[[122 120 120 134 114 145 135 130 107 119 131 133 129 115]
 [146 131 128 108 134 111 133 119 131 146 130 146 116 121]
 [135 134 132 127 126 139 115 110 121 141 117 145 125 121]
 [149 117 137 121 135 120 125 139 130 126 126 131 124 101]
 [138 118 149 139 140 120 116 107 138 116 136 136 139 125]
 [138 108 139 129 122 126 120 147 125 134 119 130 138 117]
 [132 114 128 149 137 136 118 114 132 119 141 116 138 115]] ⇒ 115

[[114 136 134 109 116  99 147 148 142 130 100 157 120 126 150 142]
 [115 129 118 150 121 131 157 121 156 135 116 139 116 118 137 109]
 [100 155 153 145 143 151 126 129 127 150 111 144 148 112 102 131]
 [144 102 157 135 135 144 113 111 139 157 105 131 113 131 111 156]
 [141 149 146 152 136 148 114 145 121 155 145 157 111 136 122 109]
 [143 143 154 147 137 149  99 116 143  99 147 146 153 106 137  99]
 [119 142 100 137 133 127 105  99 141 102 126 129 142 152 142 107]
 [117 102 141 134 150 128 135 140 153 145 134 157 143 129 126 108]
 [120 107 145 124 120 134 103 145 132 114 108  99 154 153 106  99]
 [122 129 143 103 101 135 115 115 108 134 118 123 157 100 126 105]
 [156 152 120 156 125 106 145 132 124 129 118 115 148 154  99 117]] ⇒ 117

[[122 131 125 113 118 140 128 124 119 125 119 136 122 102]
 [130 146 135 141 133 119 136 123 135 136 122 143 133 136]
 [129 117 133 129 125 132 125 120 136 143 155 132 119 143]
 [127 133 134 137 124 126 119 121 128 121 116 131 126 132]
 [130 125 128 144 120 124 126 139 131 140 127 130 124 123]] ⇒ 123

[[123 122 138 138 138 121 129 137 121]
 [135 135 118 123 147 132 111 149 121]
 [116 131 119 139 129 124 115 133 130]
 [118 144 133 149 135 142 123 115 136]
 [131 115 129 137 120 107 116 117 116]
 [107 104 136 113 128 131 121 135 143]
 [143 143 150 115 112 142 135 134 131]
 [132 116 119 116 148 138 148 119 110]
 [137 143 115 118 140 114 124 134 124]
 [113 143 132 114 123 107 143 110 122]
 [140 120 111 121 110 142 111 118 114]] ⇒ 114

[[134 136 116 140 123 122 139 126]
 [119 146 137 131 125 128 120 128]
 [122 117 127 136 136 123 137 129]
 [118 116 134 137 119 130 129 127]
 [140 137 135 130 134 122 137 130]
 [124 153 123 136 126 135 119 128]] ⇒ 128

[[126 131 134 130 129 138 115 120]
 [121 137 130 126 144 114 121 138]
 [138 124 103 143 111 125 133 114]
 [123 137 128 128 140 115 131 143]
 [132 122 111 139 109 125 137 121]
 [125 134 128 127 137 119 134 143]
 [136 122 109 133 111 124 141 122]
 [124 134 129 126 137 118 138 143]
 [134 120 114 130 113 125 143 126]
 [123 134 130 126 136 119 137 145]
 [136 119 106 135 111 123 143 122]] ⇒ 122

[[153 130 122 148 123 128 136 146 104 123 102 111 135 107]
 [136 124 131 126 130 135 132 131 113 134 115 127 129 125]
 [130 128 130 127 129 130 129 128 124 129 125 127 129 127]
 [156 131 122 150 123 128 137 147 102 121 100 108 136 106]
 [148 131 124 143 124 128 134 141 109 123 108 113 134 112]
 [141 128 124 138 126 128 132 139 116 126 114 119 131 117]
 [135 127 132 127 130 134 131 129 117 132 119 126 129 126]
 [136 127 125 134 126 128 131 136 119 128 119 124 130 121]
 [135 129 127 134 127 128 130 132 121 126 121 123 130 123]] ⇒ 123

[[126 135 125 126 120 121 123 129 136]
 [133 125 130 126 135 125 123 128 130]
 [120 123 123 128 121 128 126 123 134]
 [126 127 122 125 117 127 112 124 131]
 [126 122 124 129 119 132 130 125 125]
 [134 131 120 131 142 125 156 145 120]
 [138 124 134 128 139 137 126 140 113]
 [118 131 128 129 124 128 126 122 138]] ⇒ 138
---
[[102 123 118 135 127]
 [123 114 120 113 132]
 [131 128 130 114 124]] => 130

[102 108 131 101] => 131

[124 141 118 120 128 106 124] => 118

[110 100 123 123 106 127] => 123

[115 132 104 115] => 104

[[125 121 143 130 126]
 [136 142 114 116 138]
 [106 124 149 113 131]] => 149

[[128 127 129 126]
 [123 124 130 118]
 [133 100 143 135]] => 143
---
[129 158 145 132 103] yields 103

[121 102 153 109 123 121] yields 123

[[128 134 134 139 106 123 140]
 [129 130 133 132 116 122 140]] yields 106

[104 115 130 100 124 143 135] yields 124

[122 139 125 152 143 124 115] yields 143

[[121 127 116 101 126]
 [140 130 113 123 126]] yields 126

[138 124 104 136 140] yields 140

[135 134 140 139 138 150] yields 138
---
array([[121, 129,  99, 110, 114, 124],
       [142, 134, 115, 123, 102, 138],
       [137, 132, 140, 110, 149, 101]]) -> 137

array([[137, 138, 104, 125, 144, 132, 130],
       [141, 136, 102, 124, 122, 133, 132],
       [140, 137, 102, 124, 131, 133, 132]]) -> 140

array([[129, 129, 141, 148, 126],
       [135, 128, 146, 118, 130],
       [126, 129, 118,  98, 130]]) -> 126

array([[133, 138, 134, 104],
       [143, 132, 131, 115],
       [132, 128, 127, 115]]) -> 132

array([[129, 120, 113, 132, 137, 105],
       [112, 133, 114, 117, 126, 110],
       [136, 129, 135, 124, 120, 139]]) -> 136

array([[115, 122, 137, 148],
       [143, 148, 112, 108],
       [ 99, 125, 115, 136]]) -> 99
